In the data rows, 50 means zero.
Here are some numbered points:
53,50,44,60,66,44,66,67,77,78,60,40,49,36,42,32,32,73,25,47,81,79,68,48 0
35,41,43,38,37,56,30,23,44,42,34,46,40,62,55,79,59,49,49,37,45,15,46,51 1
44,42,53,42,36,49,44,34,41,44,51,54,54,57,54,68,70,35,60,53,31,31,39,50 2
48,59,44,68,62,51,60,69,61,41,61,58,55,30,46,20,52,42,68,46,38,65,63,39 3
61,67,61,53,30,44,62,72,28,51,66,58,43,54,65,69,44,43,59,50,67,62,45,59 4
73,59,68,46,29,30,45,51,23,30,41,49,85,75,75,21,31,43,32,64,30,75,5,61 5
71,46,46,26,37,42,52,39,57,39,58,53,63,64,33,49,67,42,67,59,67,53,48,53 6
45,40,41,52,58,54,59,57,79,55,67,36,42,40,40,36,45,55,46,33,63,48,73,34 7
69,46,44,66,76,74,46,57,70,66,50,26,34,31,46,32,30,51,51,61,64,57,54,38 8
49,49,65,35,37,36,68,45,37,45,62,65,56,53,51,61,67,38,50,56,46,48,44,46 9
43,60,35,70,59,53,59,67,58,35,43,58,49,34,50,26,42,53,61,42,34,63,61,53 10
72,19,63,51,39,37,73,64,47,64,67,33,33,55,63,31,40,49,40,71,45,63,45,67 11
45,64,49,62,50,43,29,49,30,51,34,53,47,58,58,54,48,58,50,54,45,52,41,63 12
65,47,47,32,37,42,53,44,55,42,59,54,60,62,38,51,63,43,62,60,63,54,48,52 13
59,46,45,60,74,72,46,55,70,65,53,40,29,28,43,46,45,48,58,55,71,47,66,37 14
57,62,74,40,69,63,62,58,36,42,70,64,48,49,38,59,57,39,64,61,59,43,58,28 15
71,42,48,28,39,42,56,41,59,45,60,50,61,62,35,46,62,45,60,63,67,56,47,52 16
49,49,46,36,61,53,29,23,66,46,24,37,62,42,19,35,46,53,64,34,50,36,56,52 17
42,39,41,50,55,51,61,57,80,53,69,35,44,43,40,35,46,57,44,30,61,48,74,35 18
45,39,55,42,35,50,40,33,40,43,50,55,53,57,57,68,71,32,62,55,29,29,36,50 19
37,48,38,61,45,47,24,46,55,68,44,32,39,48,55,67,46,57,45,32,49,42,66,76 20
Which two points above are nearest to each new point by angle? Their numbers follow each, nearest first.
40,50,57,39,40,40,69,41,42,49,61,57,56,52,45,67,67,45,48,48,43,45,50,48 9 2
49,43,64,43,27,25,56,48,33,46,49,55,63,61,67,42,56,45,34,52,36,60,30,59 5 9
57,42,67,45,26,23,49,52,32,46,44,50,66,63,74,27,47,43,29,55,36,68,22,61 5 11
37,53,35,60,74,72,47,56,65,54,57,53,32,44,30,73,56,63,68,43,59,36,81,47 14 7
48,58,55,60,34,41,51,67,34,60,60,50,41,53,70,68,44,49,46,45,55,58,50,64 4 12
47,58,30,53,63,57,69,51,63,55,27,31,43,56,41,52,8,95,5,33,80,65,62,63 0 18
48,59,34,56,61,54,64,52,57,55,28,36,44,55,45,51,14,88,12,39,73,65,57,65 0 8
53,38,46,60,70,70,49,53,71,69,52,47,27,23,47,48,50,44,58,56,66,44,65,36 14 8
31,46,36,37,47,60,44,33,67,36,49,38,47,58,39,65,51,58,44,18,55,22,65,37 1 17
58,64,74,41,73,66,61,60,36,41,71,63,47,49,36,59,56,40,67,62,61,42,60,26 15 9
71,63,67,57,68,63,43,63,44,43,46,50,52,44,55,28,28,41,53,66,57,60,37,33 8 5
47,50,68,35,38,36,70,44,34,46,62,66,57,51,53,62,67,38,47,55,42,46,44,44 9 2
74,58,61,57,71,67,45,59,46,48,50,45,55,44,57,26,28,46,48,66,53,60,39,36 8 5
33,46,45,34,36,56,26,20,38,33,34,43,45,73,52,84,60,51,49,33,42,10,44,50 1 2
45,65,50,60,49,42,24,45,24,53,30,53,46,63,60,60,47,61,46,56,46,49,38,66 12 20
80,61,65,56,70,67,43,61,44,43,50,46,54,46,57,26,27,41,53,70,58,61,36,33 8 5
48,50,46,63,63,44,64,70,71,78,61,42,45,38,48,38,33,70,25,47,75,77,66,49 0 7
48,61,54,63,35,44,50,70,35,62,63,49,38,51,70,73,42,49,48,44,58,57,54,65 4 20
50,50,67,35,39,37,72,48,35,47,65,67,59,53,53,58,66,39,47,58,44,50,42,41 9 2
39,50,38,61,49,47,30,48,57,69,44,33,40,47,53,63,43,62,40,33,54,47,66,73 20 12
56,72,56,78,54,33,29,64,18,64,32,61,48,50,68,38,43,58,52,76,41,78,33,76 12 5
